Named turns come first, each shown by rows before and after it. Which turns, in which order, take the first row of each pair that follows to the second? Write the first one first, as in the answered first pair.
turn Z_756:
[ -5  -4  -2  25  13   1  22  -9   3  11   0  16 -15  10  -9 -24  -2 -15
   3  21   5 -13   5   7  10   3  15   3   0 -15 -14  -2 -23  -4  10   6] => [ -1   6   4  13   7   2  26 -13   3   7   6  -4  -9  16  -9 -23  -6  -9
  13  20   6 -23   7   1  22 -10   9  -5   5 -17  -8   8 -24   2  16  15]
[ -3  14  23 -24 -10  22   3 -14  -4  11 -16 -31  -3  13  -4 -25   3  -3
  12   1   6 -33  -4  -1  30 -26 -26 -33  16   1  35  20 -13  16  24  17] => [  9  18  13 -24 -12  19   1  -2  38  -9 -11 -36  12   8  11  22  18  16
  29 -11  22  11  -8 -19  32 -24 -12   6   6 -19  24  24  11  21   0  25]
[ -5  -5  23  -6  23  -9  20  22 -16  10  29  37  -9 -12  -8 -26 -31 -32
 -14 -23 -20   5  11   6  -6   3  -2 -20  12  25  40   8 -16 -12  27  -4] => [  3  14  26 -19   5  -3  19  23 -12   2  35  10   3  -3  -7 -11 -31 -14
   2 -22  -9   0  18  -5  22 -15 -10 -23  18  24  50  17  -8  -3  27  11]
[  2  33  21  -5 -19 -16 -29  19 -21  27 -18 -48  38  10   2  31   6  17
  23  11 -11   5  12   3  25  29   8  15 -28  22  -5  16  11 -21 -23  24] => [ -1  22  18   6 -10 -20 -33  25 -14  23 -19 -30  35  -2   3  37   7  10
  19  10 -17  18  10   6   7  44  16  31 -33  13 -14   5  14 -28 -32  13]
turn Z_283:
[ 19   7  12  -4  -5   8   3   5 -28  13 -10  -3  14  38   9 -17 -39  50
   8  20 -10 -20  21   7   9   6 -26   1  -4  14 -47   4   2  -8 -14  31] => [ 19  12  17  -4  -3  11   3  -2 -33  15 -15 -12  12  41   4 -21 -41  44
   6  26 -10 -24  17   1  13  -1 -28  -3  -3  16 -40   6  -3  -2 -10  32]
[ 22 -33 -27   1   5 -22 -10  14   8 -20 -43  -4 -19   4   9 -11   4 -14
  -7  19   0   5  -5   2 -40  10   6  16   5  13  11  -9 -33  12   0   7] => [ 16 -30 -20  -6   7 -17 -11   6   5 -13 -47 -18 -20   7   3 -14   5 -18
  -5  23   3  -1  -6  -1 -31   7   5  11  12  12  16  -8 -36  14   2  10]
[-21  -9  30  -2   4 -12  -4  -4   7  10   2  -9  10  -3   4 -14  -1  14
  19   8   0   2   0  -2  -8 -12   4 -12 -15   7   7 -17  -4 -33   6   4] => [-16  -5  33  -1   5 -14  -4  -3  11   9   2 -14  15   1   6 -11   5  14
  23  14   9   2  -2  -4  -6 -13   4  -9 -15   3  14 -12  -6 -28   5   7]
turn Z_508:
[-15  -4   7  23  -6  10  14  -5 -10 -13   0  16 -10  15 -11 -21 -14   0
   0  -5  -5  -9 -19   2   0   3 -15  36  -5  14   6   1   9 -27   2  -3] => [-11  -6   2  23  -3   9  11 -10  -7 -10  -6  13 -12  17 -12 -21 -14  -1
  -1  -1  -6  -4 -19   5   2   3 -13  38  -9  13   5  -3   9 -33   1  -4]
[-10 -26  24 -10  -7   5  17 -11 -24  -4 -42 -29   9  18 -15 -20 -13 -22
 -34  28   6 -14   3   3 -33   4 -20 -11   8   7  -7  -6  -3  14  17 -14] => [ -8 -28  25 -19  -7  12  28   7 -24 -15 -27 -20   5   6 -11 -32 -11 -15
 -36  20   8 -28   5  -2 -32  -4 -24 -17  11   4   4   0 -10  14  12  -7]
[-12  -4   8 -17  21   0  -2   9   6   1  14  -2  -2 -12  11 -11   3 -23
   0  -3  17   0  -1   0 -28  25  10  10  16  -6   5   9   6  29   0   8] => [-11  -1   3 -14  23  -1  -6   5   5   3   8  -5  -4 -12   9  -5   5 -25
   4   2  15   4  -4   1 -33  28  12  15  10  -6  -1   4   8  26   1   5]
[ 35  27  10   1   8   5  -4   4 -17  -1   7 -44  18  39  -3  35 -13 -16
  11   7 -13  18   2  51  37 -30  -1   1 -16  -8 -13 -14  -4  10 -13  23] => [ 30  30  14 -14   7  11   7  12 -22  -8  26 -42  10  31  -3  20 -16  -7
  12  -4 -10   4   4  47  41 -39  -5  -7 -11 -12   2  -3 -12  12 -10  34]
Pairs:
(2 to 3 turns a pair)
[ -6  -3   2  15   4  -9   8   3   0   1   4  24  -3  -1  -6   2   1  -6
 -13   5  -9  13   8  17  -9  14   7   8  -8  11  -8  -6   5 -12 -13 -13] => [  4  21   3  -4 -10  -2   8  -1   8  -3   9  -7   7  10   0  11   1  15
  11   3   4   4  14   8  24  -9  -4  -4   0  12   2   4  10   2  -5   8]  Z_756 Z_756 Z_756
[  0 -25  -7   8   9 -12   1  -4 -18   1   1  26 -16 -11  -1 -20   1  -1
 -26   3 -13   7   0   7 -23  21  10   2  -8   9 -13 -14  -6 -20   5 -12] => [ 17   5  -6 -21 -10  -2   5   3  10 -20  10 -22  12   7  10  24  10  34
   9  -6   8  10   9  -9  26 -11  -3   4   1  -1   3  11   6   3   0  24]  Z_756 Z_756 Z_756
[ 20  11 -25   6 -19  -4 -24  -9 -10 -12 -13   1  20  24  23  14   6  38
 -24  10  21  19  26  -5  16  25   4  15  -4  27  -6  -6  15 -13 -10 -17] => [ 12   1 -24   8 -12  -4 -23 -16 -29  -1 -18  14   9  20  19  -7   2  24
 -37  15  10   5  28   8   3  29   2   3  -1  36  -6 -12   8 -19  -3 -29]  Z_756 Z_756
[  8 -16   4 -15 -14 -21  -3 -15 -33  12  -4   3   0  27 -14   2  -4  13
 -16  15  -7  -4  -7   8  -4  17   3  -6 -27  15  -9 -22   1 -28  -2 -16] => [ 19 -10   0 -20 -18 -21  -3  -6 -13  -4   2  -9  12  30 -10  29  -1  27
   1  11   2  15  -3  -3   9  10   6   6 -28   3 -10 -16  11 -20 -16  -6]  Z_756 Z_756 Z_756
[ 12  24   4   5  -5  27   0   5 -20  18 -11 -28 -15  30 -18  -3  -7 -11
  13  11  -9 -17  -2   8  17  -3 -26 -41  16   5 -10   6 -19   0  19  -8] => [ 14   1 -12  33   8   8  -7  19  12   3 -16   3 -15   4  -7  22   4 -16
   8  -4  -5  37 -12   3 -17  30  -1   9   0 -17 -43  -7  -1 -11 -10 -26]  Z_756 Z_756 Z_756
[ 14  20   8  -2 -17 -25 -14 -10 -23  34  -7 -32  21  20 -36  24 -29  11
   2  31 -21  10  -3  26  35 -10  -7 -45  -9  66  -8  -8  -4 -16  19  -1] => [ 22  15 -10   8 -17 -36 -14   6  18  14  -7 -20  29   1 -24  64 -16  17
  14  12  -8  56 -11  13  20   3   9   0 -23  40 -34 -12  19 -14 -11  -1]  Z_756 Z_756
